In the data rows, the value 128 means zero.
What is the hidden score of each row? Scores go from 0 to 40, and 20 is about the middle. The score is a weighted sum of the row's numbers plus the product of two more (or one squared), each taken from its middle value.
[117 154 146 125 125 102 158 147 115 111 141 122 129 138  94 103 121 126
 112 151 118 148 146 117 122  97 112  96] 15
[114 124 140 121 120  93 161 116 123 106 130 106 153 102 117  84 140 131
 140 122  98 152 145 123 136 123 129 105] 29
[122 155 132 136 130 167 127 182 156 143 144 129 148 150 165 158 127 129
  89 140 126 103 111 119 146 109  91 114] 21
[125 157 122 157 143 131  98 202 176 177 109 136 145 110 142 144 175 170
  77 134 117 141 110 164 148 150  54 112] 28
[160 159 108 146 108 142  90 132 139 124 134 188 106 138 135 148 140 185
 128 103 172 126 100 194 100 190 129 171] 24
[117  89 129 125  97  99 162 133 185  96 110 103 176  86 144  90 168  88
 104 145  83 159 132 128 151 113  61  88] 24
[120 176 168 124 165 130 141 148 132  89 159 130 149 115  74  94 140 153
 125 113 105 176 125 141 140 117 120  91] 22
[127 140 105 145 124 132 115 138 158 145 135 146 112 138 123 128 132 115
 104 146 139 131 155 122 157 129  83 129] 15
[104 133 131 133 103  68 153 139 153 144 117 137 136 103 110 104 152 120
  90 142 112 160 168 107 149 107  77  98] 29
[118 147 151 109 114 113 173 169 152  73 137 134 148 168 104  86 128 120
 108 130 130 172 145 125 103 108 115  85] 16
[130 117 142 120 120 116 216  92 156 197 164  47 144 118 101 113  83   9
 152 175  95  81 166   0 120  33 136 173] 27
[167 127 129 126  85 153 150 167  84 103 151 134 112 181 154 113  90 106
 158 160 163  61  83 116  98  96 162 179] 18
[111 110 173 114 146 183 127 118 101 103 159  99 154 135 128 129 128 124
 111 106  90 148 105 114 137 114 147 124] 19
[129 132 124 132 110 131 149 171 141 145 112 124  87 164 185 136 104  95
 119 177 148 107 179  81 132 119 116  96] 20
[123 151 124 140 141 155 112 163 164 153 117 115 129  98 131 134 156 152
  88 119  94 133 120 147 173 113  79 105] 20
[ 96 129 161 123 136 138 192 143 124 122 156  85 159 110 100  87 134  82
 126 142  89 135 140  59 156  61 111 116] 22
[108 136 134 116 135 138 146 111 124  97 161 117 124 120 111  94 123 104
 113 136 104 168 147 107 143 100 126  85] 17
[117  96 133 131 115  92 167 143 145 148 102  96 139 111 151 101 135 101
 129 163 105 114 151 121 134  97 118  92] 16
[101 137 141 134 153 140  80  84 149 125 138 158 147  96  91 118 139 151
 124  64 116 172 127 159 140 152 131 124] 16
[116 138 151 121 145 144 126  94 127 105 149 119 146 102  84  82 120 110
 136 109 103 154 125 130 140 126 121 127] 23
[132 137  99 143 121 147 122 132 138 155 131 128 116 155 160 139 118 130
 120 145 156  52 109 128 132 126 132 157] 13
[128 169 139 131 131 166 151 173 130 112 145 139 109 157 148 141 133 120
  81 134 145 104 119 105 133 110 106 140] 23
[128  86 139 123 132 112  66 112 138 163  93  95 152 112 153 153 133 160
 138  98 108 120 122 158 149 153 140 104] 21
[173  67 109 135  86  64 111 132 152 180  77 135 125 138 195 182 143 125
 160 138 163 100 101 133  94 164 140 167] 21
[117 129 125 144 135 148 114 114 114 154 144 111 119 125 132 149 123 142
 112 115 108 121 137 129 131 111 122 113] 13
[120  83 115 113 113 133 171  73 126 106 119 125 145 103 109  95 125  70
 188 154 140 134 150 115 109 137 159 143] 19
[139 127 119 131 110 182 145 139 108 146 134 100 108 164 160 148  95 115
 132 156 140  67 112 105 122 113 167 177] 16
[160 139 134 117 107 149 172 154  88 129 145 108 112 203 161 135  80 122
 155 145 153  86 128 110 109  87 163 149] 11
[116  66 143 128 123  71  96 137 150 139  66 100 185 108 132 126 175 162
 127 105 111 168 112 193 112 171 135 105] 20
[145  55 152 140  96  47 100 119 166 201  97 101 150 104 178 148 127 131
 174 127 120 135 138 155  95 164 140  78] 18
[138 118 106 126 108 108 131 121 116 150 126 151  65 167 175 139 107 113
 151 175 171  80 157  90 108 131 147 148] 20
[140 173 132 145 106 141 127 136 138 141 165 131 127 125  97 105 124 145
 112 133 128 102 100 120 139 117  88 148] 26
[113 112 130 129 146 123 129  57 126 185 150  61 120  76  95 127  86  64
 136 140  81 146 157  47 144  95 138 142] 24
[115 128 129 129 120  92 166 152 146 133 114 126 135 110 125 102 147 125
  95 149 110 162 168 106 143  96  84  84] 26
[126 103 118 125 130 156 155 108 137 164 116  61 133 128 140 155 105  70
 123 142 109  99 128  61 134  98 135 161] 19
[162 149  67 149  97 112  96 105 153 149 111 175  97 116 108 131 129 142
 150 153 182  89 106 148 132 166 133 198] 21
[146 127 133 144 138 167 124 168 156 128 110 122 147 124 137 137 157 124
  84 119  99 129 105 152 167 120  80 134] 26
[133  85 100 115 140 162 119 122 122  75  82 116 157 120 130 139 163 118
 128 117  99 156 124 147 164 140 132 131] 18
[ 96 141 130 135 149 122  84 100 149 145 141 145 125  90  80 137 127 164
 100  95 122 149 126 144 141 167 112 123] 20
[135 140  81 117 144 111  81  38  78 165 144 160  46 122 131 146  93 160
 188 148 173 105 185 132  75 166 204 137] 28
[134 134 139 133 117 173 182 120 109 116 154 129 127 144 113 103 105  80
 147 110 129 104 146  64 148  91 141 148] 32
[128 116 115 102 110  86 122 127 113 189 125 137  84 160 171 134  89 161
 160 144 167  84 178 105  95 142 159  99] 30
[111 156 155 108 166 168 113 143 112  77 157 135 123 125 141 140 148 140
  90 119 105 180 144 145 118 133 129  84] 21
[146  78 117 129  79  62 173 170 147 184 103  96 148 140 194 137 114  86
 176 175 154  59 131  91 102 105 137 128] 17
[103 145 141 132 132 134 167 177 149 136 121  96 156 103 136 126 154 135
 107 127  91 136 123 123 148  83  94  92] 22
[149 177 138  94 108 142 113 150  69  85 164 145 122 184 117 148  73 171
 162  84 153 104  82 152  71 140 204 152] 29
[101  87 136 129 143 153  98 136 143 159 122  66 158  87 121 119 124  82
 114 142  68 145 149  95 151  86  98 100] 17
[129 156  68 164 140 158  97  76 143 115 125 181  81  96  94 122 125  98
 140 140 140 119 129 130 161 149 109 159] 19
[113 154  94 137 167 161 143  89  90 115 153 144  69 138  85  93  69 103
 155 139 132 137 212  86 153  91 147 114] 4
[105  93 156 131 152 115  83 133 147 144  83 110 151  90 144 150 149 161
 107  91  95 146 138 151 172 132 100  81] 15
[113 162 140 116 142 116 135 163 116 138 138 107 106 139 131 127 117 171
 103 132 122 145 165 104 108  99 116  70] 18
[153 161  90 120 116 114  89 111  98 126 143 197  63 165 101 119  92 196
 168 134 189 124 163 152  97 155 175 123] 15
[113 160 154 129 125 122 170 146 126  92 144 137 127 128  89  92 116  98
 123 130 126 164 105  97 110 132 135 121] 25
[107 145 154 117 148 141 132 110 120 105 152 129 143  93  81 109 121 106
 107 118 102 150 139 122 145 118 119 102] 22
[102  81 115 132 149  47 120  99 153 214  98  79 116 104 147 136 110 138
 159 154 129 114 183 112 128 138 138  90] 27
[111  54 151 105 131  88 143 140 145 129  94  89 169 110 179 129 145  98
 174 126  82 129 139 134 123 129 124  66] 24
[142 180 108 158 119 111  96 147 147 115 129 195 123 141 103  95 143 191
 129 108 167 154 114 201 129 169 100 131] 17
[144 132  70 130 105 102 124 125 142 141 109 173  71 134 145 131 127 118
 148 177 188 102 153 129 120 183 122 141] 28
[ 97 113 179 127 141 139 174 149 107 143 148  63 146 158 130 106 123  83
 115 139 103 122 133  85 125  68 133  92] 14
[147 129  98 128 115 129 138 128  66 148 122 138  66 176 163 142  77  90
 160 189 179  81 179  65 106 107 145 128] 14
[116 105 108 128 174 157  79 119 119  96 108 117 168 104 110 126 151 140
 113  97  98 170 146 144 169 137 133 105] 15
[137  60 154 126  93  46 101 159 163 156  67 107 181 129 185 155 177 144
 125 120 113 172 111 189  94 170 122  92] 21
[133  75 133 141 101  42 108 113 158 169 113 121 149  96 137 122 137 143
 160 135 126 147 138 139 105 157 119  96] 20
[ 90  96 137 124 150 156 145 141 147 161 118  75 150 122 150 149 136  93
  96 124  46 128 134 107 150 100 109 106] 20
[145 151  75 146 139 107  61 143 130 130  78 207  82 124 156 146 137 188
 154 143 182 143 126 192  99 217 119 133] 16
[118  85 146 117 108  64 145 143 176  97  92 110 180  94 157 117 166 110
 126 130  81 163 146 159 136 124  81  67] 16
[121 176 161 138 135 185 140 188 117  82 157 157 145 159 124 138 162 157
  60 119 128 125  80 143 150 147  90 140] 30
[120 121  90 142 116 121 122 174 180 116 109 151 149 104 135 114 187 123
  73 130 122 186 166 152 160 133  52  98] 23
[179 125  67 134 122 127  95 122 128 120  93 182  80 139 146 161 129 130
 128 150 177 103 131 158 101 168 134 165] 21
[127  88 101 134 151 136 100 107 110 120  88  97 153  80 145 130 157 119
 138 140 104 135 140 115 168 135 115 148] 26
[132 148 123 139 125 113 148 155 132 107 147 152 148 127  91  94 136 117
 110 137 132 160 140 150 135 130 116 123] 22
[111 147 141 131 133 167 145 180 148  95 126 137 156 154 105 141 153 105
  71 131 122 123 109 121 153  96  83 138] 27
[110 108 162 102 103  52 141 140 127 172  91  57 156 123 167 116 123 146
 157 133 106 124 150 129 107 109 132  54] 21
[125 154 151 105 117 117 187 225 177 123 119 102 185 156 139 112 179 152
  66 128 105 154 105 121 118  76  77 106] 28
[ 96  68 129 118 149 117 129 117 145 163  93  78 145  85 144 122 132  96
 116 139  88 146 162  99 160 110 108 104] 21
[105 150 170 137 139 127 178 125 110 149 177  80 151 100  79  70  99 108
 146 131  80 122 126  82 173  62 113 103] 17
[141 184 143 120 160 192  95 133  57  67 175 182 105 171 113 177 126 181
 121  90 154 107  50 159  94 159 177 200] 27
[148 155  58 156  99 106 109 100 159 158 120 181 108 102  83  93 112 113
 139 164 189  91 138 145 151 179  98 194] 27
[121 143 166 122 127 167 157 134  99 104 151 107 130 169 143 129  85 114
 100 118 117 103 105  97 120  73 150 125] 9
[122 122 118 112 134 152 146  97 101 107 140 129  99 135 130 107 111 102
 151 146 127 127 181 100 135 110 159 126] 19
[120  68 137 122 134  99 120 136 152 138 109 117 153  98 146 117 146 111
 128 121 102 139 139 188 146 133 108 104] 10
[139  80 102 134  87  45 156 136 156 210  97 102 133 138 174 141 116 121
 176 165 161  80 143 106 105 120 146  96] 11
[160 140 132 138 112 156 126 123 117 110 126 136 127 148 118 131 118 131
 166 116 192  91  72 137 107 150 146 201] 22
[142 161 107 142 107  91 145 136 134 163 138 163  81 148 113 109 101 121
 141 185 189  96 160 101 135 136 116 147] 27
[115 132 146 124 149 123 129  87 119 112 133 135 138  98 105  99 127 128
 159  93 117 148 142 137 143 133 146 113] 19
[100  86 138 117 140  98  87  94 157 162 107 136 148  96  97 135 123 154
 126  98 127 175 155 160 151 166 141 115] 32
[131 110  93 129 118 115 105 118 142 155  91 163  99 129 143 122 150 161
 137 133 146 119 164 140 138 155 129 125] 30
[126 148 116 156 136 158 112 122 151 150 133 136 132 142 119 113 140 128
 101 122 110 122 129 119 177 121  80 152] 20
[124 124  89 152 137 106  79  92 165 182 101 150  74 109 120 125 119 147
 147 132 156 120 159 150 133 186 129 129] 21
[127 163 154  95 140 169 104 138  94  81 157 153 127 174 111 163 121 174
 111  93 145 130  68 164  93 165 179 143] 18
[139 158 175 110 121 150  87 138  81  91 144 140 138 190 152 176 143 194
 133  85 165 113  47 189  67 161 181 173] 16
[153 164 122 127 138 151  88 111 106 111 140 182  91 160 119 156 129 192
 126  80 165 136 102 161 105 167 166 170] 21
[100 100 119 129 146 159 132  92 135 135 134  89 135  88  91  85 136  67
 133 142  86 165 178  89 178  97 104 109] 18
[132 132  95 150 122 132 125 124 132 183 132  96 125 155 114 119 103 118
 138 143 116  96 135 116 143 103 111 132] 15
[110  99 136 126 155 127 117  73 128 150 119 104 131  94 101 124 115 125
 153  78  98 147 155 115 157 121 141 124] 13
[116 118 131 128 120 141 155  94 157  96 124 133 159  86 105 102 149 103
 120 109 113 143 132 132 156 139 106 140] 28
[171  69  93 137  98 106 109 110 145 127  66 149 144  64 156 127 147  84
 204 189 139  88  89 159 170 169 132 197] 21
[124 139 122 138 133 157 144 135 154 104 131 149 140 124 126 101 145 109
 105 124 115 138 122 130 161 118  97 125] 22
[127 143 117 109 139 127 126 101 109 109 140 158 105 128 128 121 122 147
 144 119 141 159 174 132 111 141 142 119] 22
[138 121 112 142 115  83 132 157 173 164 106 131 116 106 146 117 110 108
 114 173 131 124 149 134 148 126  94 117] 18
[129 127 170 107 150 173  95 114  85 109 144 120 125 158 149 170 117 168
 157  91 140 118  79 153  92 136 189 167] 8
[118  93 102 111 128 139 180 112 139  82 136 131  97 144 153 105 135  67
 105 149 114 135 147  65 154  86 104 100] 17
[110 106 144 124 110  84 151 128 164 127  95 136 131 125 146 118 155 103
 101 149 123 157 178 119 100  97 106  96] 14
[124 110 143 129 122 101 109 160 136 189 106 104 132 149 172 150 111 166
 135 136 144  81 110 120  96 117 149 134] 8
[142 182  80 157  98 111 105 141 145 162 131 174  87 143 105 116 116 185
 135 148 197  90 129 162 133 156 106 163] 15
[144 160 132 143 141 171  84  94  83 104 160 177 111 139 103 151 120 191
 141  90 159 144  84 166 106 169 170 189] 17
[139 169 115  99 131 151 127 127  98 110 128 159  73 208 127 130  99 139
 125 149 172 127 159 107  99 128 179 121] 23
[152 137 116 114  92 157 173 160  83 124 124 121  89 194 145 119  75 108
 168 164 156  77 156  83 120  94 179 138] 14
[125 164 177 124 135 136 180 139 118  88 160 125 198 123  67 106 119 129
 130  91  99 175 110 126 114 112 142 117] 38
[123 134 148 123 148 187 106 113 116 115 168 102 121 138 131 129 112 122
 104 121 117 123 115 113 141  99 142 133] 13
[136 130 164 116 130 151  95 115 105 135 135 135 131 165 150 182 131 178
 145  96 153 117  84 150  91 171 164 168] 20
[136 194 128 128 119 150 131 104 106 123 175 119 111 141  68 108  73 122
 139 139 129 126 127 121 108 124 169 137] 19
[116 147 159 108 110 108 193 164 157 134 154  87 171 122 103  97 131  91
 103 129 102 159 114  94 118  84  99 132] 29
[139 131  95 101 110 134 113 141 139  82 105 147 120 132 147 117 149 113
 117 123 119 152 167 132 141 137 114 106] 27
[121  85 160 111 109  87 185 127 145 188 122  56 161 118 133 132 102  73
 146 178 104  90 143  57 107  92 146 113] 23
[127 127 134  90 125 176 144  66  64 105 151  98 108 158 136 138  97  88
 163 153 132 102 156  91  99 115 210 120] 26
[106 129 153 116 134 132 117  61 101 179 156  64 125 102 112 131  97 123
 134 133  91 106 141  87 139  85 156 105] 30
[126 122 142 120 141 191 158  92 114  48 152 139 118 115 100  88 121  83
 126 122  91 167 148 107 136 114 158 113] 23
[152 141  95 159 108 130 148 105 135 160 120 152  85 134 114 107  91  75
 163 189 161  73 139  94 158 129 102 173] 17
[114  98 138 112 133 120 104 100 114 154 126  90 139 103 138 137 117 141
 134 108  87 136 140 123 135 124 150 101] 23
[129 111 167  76 144 160 125 149  63  83 137 112 129 172 199 178 123 165
 126 107 127 112 106 136 100 121 179 124] 18
[152  78 139 110  79  60 168 119 141 206 109  66 158 136 153 162  97  81
 177 146 137  59 103  71  74  89 143 163] 22
[153 122  65 141 116 115  92 118 143 135 101 184  78 135 149 156 126 131
 147 153 183 105 131 165 103 184 133 157] 13
[128 144 126 133 140 106  48  88 136 141 114 146 118 120  95 155 137 188
 128  89 144 153 126 172 117 176 147 144] 19
[123 159 110 118 118 136 144 124 120 104 147 171  90 153 101 109 113 123
 139 139 155 149 170 129 102 138 131 126] 19
[120 114 116 157 130 120 157 120 165 186 148  81 147  86 103 100 111  84
 140 142  98 113 146  61 162  95  95 127] 23
[105  90 114 138 143 129 150 124 160 174 130  84 148  81 106 123 131  89
 114 147  79 129 145 101 166 106  93 129] 16
[155 167 137  90  96 151 157 190  72  56 156 148 127 197 168 146 121 137
 124 138 138 115  96 133  71 109 167 136] 33
[101 121 143 132 126 115 175  95 125 115 151 105 160 105  76  75 106  87
 152 139 106 155 150 104 138 100 145 132] 12
[123 122 149 103 169 176 104 115  91  87 150 124 138 130 138 126 141 165
 120  94  94 183 148 133 131 132 152  86] 26
[116 100 126 123 117  95 172 131 187  85 112 142 168  82  96  72 157  67
  99 146 105 199 172 118 147 121  90 104] 25
[140 118 106 130 133  94  63 116 109 172  88 133  87 125 158 177 128 182
 144 119 147 115 157 147 104 163 153 127] 23
[118  97 108 121 129 139 143 115 145 132 119 105 142 110 125 117 139  97
 125 145 122 121 136 122 147 112 118 136] 15
[183 101 104 124  84  85 113 152  71 170 112 148  94 224 245 208 121 169
 164 177 216  68 121 156  58 179 178 162] 35
[117 157 151 121 129 130 143 176 143 110 137 144 160 130  94 108 151 158
  90 114 114 153  89 177 118 113 104 131] 21
[115 161 165 126 144 138 143 144 128  82 155 125 167 110  62 102 136 130
 107  83  89 188 112 138 136 102 117 114] 32
[135 171 133 121 125 183 150 128 105 111 168 129 113 170 127 113  96 121
 138 120 142 110 121  99 125  96 153 153] 20
[110 158 163 125 133 146 166 168 111 100 156 136 178 133  89 122 126 128
  91  98  98 163 102 126 111 109 135 110] 37
[142 131 107 125 126 128 100  88  85 181 120 127  84 135 157 170  65 140
 165 134 166  62 117  91 112 131 188 153] 20
[145 110 127  81 126 139 142 133  83 124 128 122  94 181 169 152 106 141
 130 148 146 108 144 124  79 124 184 111] 29
[122 116 173 121 147 186 130 172 162 188 108  50 174 102 142 142 131 141
  94 129  94 120  83 132 126  77 110 128] 14
[148 116  80 129 117 115  98 132 155 124  75 178  97 139 136 131 142 138
 140 149 173 127 143 173 126 190 103 146] 19
[110 212 140 152 147 156 110 123 125 123 175 146 115 112  60  84  99 148
 120 108 136 140 143 129 139 118 121 102] 23
[151  97 123 134  82  47 148 131  92 187 125 103 140 142 168 161 101 137
 203 150 166  55 108 106  83 103 167 133] 10
[140 130  60 132 145 146 105  85  93 111 119 166  82 127 121 158 127 128
 138 147 163 121 137 132 124 136 154 156] 10
[123 124 118 111 138 165 153 117  76 120 132  99  81 177 155 129  98 112
 135 154 130 119 168  76 124  94 177 109] 23
[144 129 114 128 115 159 150 107  97 154 140 110 103 171 138 137  84 120
 153 168 162  57 124  96 101 120 174 168] 20
[152  80 116 141  86  51 134 109 171 218  98  80 161 104 126 144 133  78
 171 150 142  96 101 109 123 131 126 155] 20
[135  80 132 171 103  62 103 110 170 168 110 121 158  86 141 131 139 128
 152 123 126 133  99 176 128 179 101 130] 15
[141 134 161 114 129 151 101 129  85 132 141 119 131 162 149 181 125 163
 126 102 152  95  67 154 101 150 168 162] 19
[142 134 152  98 141 158 124 153  60 112 161 104 144 167 126 159  97 172
 156  84 129  80  63 135 122 127 194 164] 19
[149 164 131 111 111 143 105 143 111 113 147 150 123 169 138 156 105 171
 133  96 164  99  91 140  84 152 164 157] 23
[101  83 133 134 115 104 140 109 132 146 119 100 156  85 120 127 124 100
 143 133  95 117 129 120 141 109 121 128] 9
[149 123  59 152 127 139 100  70 109 130 133 163  68 117 133 147  99 110
 177 145 163  92 147 139 124 140 140 161] 10
[136 151 152 107 110 155 141 203 120  83 144 137 170 171 148 141 135 128
  70 115 122 101  70 124 124  98 108 154] 32
[ 94 131 142 147 159 140 106  66 117 152 148 129 123  77  92 105 104 121
 144 111 122 141 176 127 164 130 153 113] 17
[124 158 139 158 141 133  82 103 141 109 138 169 140 107 107 112 155 186
 117  96 147 170  89 219 140 203 128 144] 29
[112 157 129 141 152 149  85  77 136 116 144 155 131 115  82 128 137 154
 109  76 126 157 143 149 153 154 111 160] 19
[111 161 107  97 156 164 148  84  63 117 156 138  82 166  77 147  25 124
 125 136 141 136 175  85 102 103 191 124] 9
[115 156 151 132 130 163 150 175 151 105 138 130 160 144 115 117 145 131
  53 112 113 120  96 111 138 100  91 140] 25
[127 121 167 126 140 168 120 112 110 113 140 111 134 138 136 138 117 130
 132  99 126 105 112 127 127 119 160 143] 15
[160 112 126 110  94 105 161 155  93 127 125 128 127 144 174 134 108 118
 165 166 160  74 111 119  91 107 161 159] 17
[162 131 166 119 112 130 102 178 116 123 142 139 168 159 146 171 147 173
 107  99 136  90  62 149 100 129 153 149] 27
[102 164 151 136 152 162 121 161 155 103 153 145 144 125 114 124 153 153
  61 106  87 164 111 147 139 126  96 112] 20
[138 146 151 130 104 139 139 188 128  86 122 141 148 165 141 123 161 126
 100 120 132 118  78 130 107 111 128 163] 30
[108 103 155 112 141 139 178 136 135 147 130  58 142 122 154 141 116  78
 117 147  88 114 149  60 137  83 129 104] 19
[117 188 105 165 151 139 104 105 114 128 158 167  70 140  86 114 135 156
 122 133 157 148 157 134 136 152 113 129] 16
[148 102  77 146 120 110  88 130 136 131  74 165 104 112 169 144 144 111
 164 178 175  89 125 167 138 185 108 160] 15
[112 148 155 145 147  62  39 120 177 169  78 116 140  79  99 139 144 204
 135  80 124 177 105 212 103 200 125  77] 14
[108 128 117 117 156 202 150  92  78 110 165 126 113 144 134 134 114  87
 144 131 123 128 139  90 136  87 173 115] 16
[171  62 117 132  91  45 103 143 151 159  82 143 102 145 197 188 152 136
 153 128 160 137 115 149  74 182 134 153] 20
[111  88 172 116 125  60 127 132 135 142 115 124 146 124 150 134 133 146
 159 128 111 154 154 138 111 137 119  81] 11
[113 144 114 124 128 178 158  95 102  91 145 140 106 156  81 103 102  84
 149 137 144 142 177  96 113 118 161 119] 20
[145 125  65 139 117 117  94 131 134 129 122 193  69 138 138 140 128 148
 153 176 203  99 140 175 111 167 102 157] 5
[162 163 117 161 106 104 110 182 156 142 126 182 142 139 121 110 162 189
 132 134 165 123  81 185 137 164  93 146] 24
[108 130 146 134 134 139 132 198 158 117 121 141 139 156 150 149 171 144
  60 116 118 158 100 142 142 125  82 114] 14
[ 96 106 137 128 167 165 148 111 135 158 149  79 163  94  97  96 128  96
 117 115  68 156 145  83 170  93 110 125] 21
[117 141 146 124 144 152 160 100 116  32 163 135 141 115  96 109 133 116
 122 117  98 186 123 115 131 127 146 106] 20
[122 146 133 128 134 129 103 116 139 101 135 187 130 123  96 111 161 151
 124 104 157 145 104 177 124 172 119 159] 22
[ 91 110 124 133 159 152 120  69 150 161 124  97 120  77  80 106 104 101
 130 126  97 160 179  96 163 123 123 116] 20
[ 81  85 127 130 153 119 132 110 157 138 111  92 181  70 154 118 153  90
 105 103  64 159 133 101 171 105 101  95] 16
[107 148 121 137 138  92  88 102 176 161 112 145 132  71  93 106 140 138
 106 106 131 160 140 147 147 165  95 110] 27
[115 112 125 108 137 152 176 184 171  91 115  97 151 114 160 124 181  93
  92 155  90 147 123 118 136  83  57  82] 36
[129 145 135 137 107 159 162 148 116 102 154 112 143 156 133  92 117 138
 100 122 124  93  93 105 125  74 125 165] 15
[124 147 139 116 126  99 142 136 126  88 127 185 128 128  80  89 130 142
 132 129 155 160 154 153 116 138 120 120] 17
[109 117  97 108 135 127 190 162 174  92 123 102 137  91 160 114 166  65
  87 158  76 149 152  79 165  58  59  88] 25
[119 130 127 143 137 137 117  99 118 153 163 121 105 110 113 107 117 118
 128 122 114 131 177 108 161 109 130 102] 20
[132 177 154 123 133 159  93 141  78  83 137 142 136 154  94 155 120 187
 129  76 144  94  41 163 105 153 152 183] 27
[ 95 115 147 127 147  80 123 107 161 127 113 145 155  95 113 131 152 145
 114  95 125 152 159 158 115 153 126  94] 16
[119  80 134 114 106  63 145 120 115 158 109  90 145  93 132 121 110 113
 168 151 137 111 129 116 130 108 144  89] 13
[113 106 144 119 143 166 146 124 127 126 141  99 150 141 138 135 123  70
 115 132 109 120 110  90 130 106 136 139] 21
[140  52 141 115 118  99 104 138 134 120  80  80 182 134 176 153 166 137
 131 126 104 140  85 159 111 125 139 123] 11
[107 132 137 130 110  52 128 122 133 146 118 157 132 122 144 113 127 142
 131 129 144 137 168 145 107 137 131  84] 17
[127 157 131 146 129 104  84 144 152 129 114 184 121 125 130 123 170 193
 109 116 157 138 104 198 114 178 101 128] 20
[131 121  99 108 129  99 115 108  77 135 123 164  74 183 173 160 102 136
 150 165 192 112 176 122  73 140 203 130] 20
[151 120  71 147 128 118  70  95 130 128  80 167  97 110 129 157 132 138
 162 134 161 109 123 167 124 197 142 171] 17
[126 139 138 127 145 133 102  80 118 113 141 160 131 109  92 127 141 166
 128  84 127 156 130 146 117 162 147 144] 28
[148 173 179 122 147 152  53 103  57 103 170 177 124 125 107 134 116 206
 155  86 159 118  51 184 103 188 172 186] 27
[122  93 160 113 115  50 133 137 127 191 122  74 146 100 137 116 110 136
 173 150 122 101 144 112 125 104 145  80] 17
[130 149 134 139 126 150 145 130 157 131 139 123 127 143 138 119 124 114
 107 141 125 124 125 116 157 101  95 127] 15
[111 176 166 119 141 173 137 124 110 107 167 118 125 129  94 123 105 139
  93  97 107 124 122 120 133 101 135 134] 20
[109 123 155 118 150 133 123 130 141 104 120 146 164  97 117 130 157 147
 122  92 101 165 100 147 135 133 102 118] 23
[111 142 151 105 149 143 146 135 128  57 163 129 155 129 113 114 156 132
 100  98  88 194 101 136 119 130 117  85] 27
[109 114 148 121 140 141 173 127  89  92 150  91 133 125 109  80 118  92
 137 144 104 138 150  77 140  86 125  94] 19
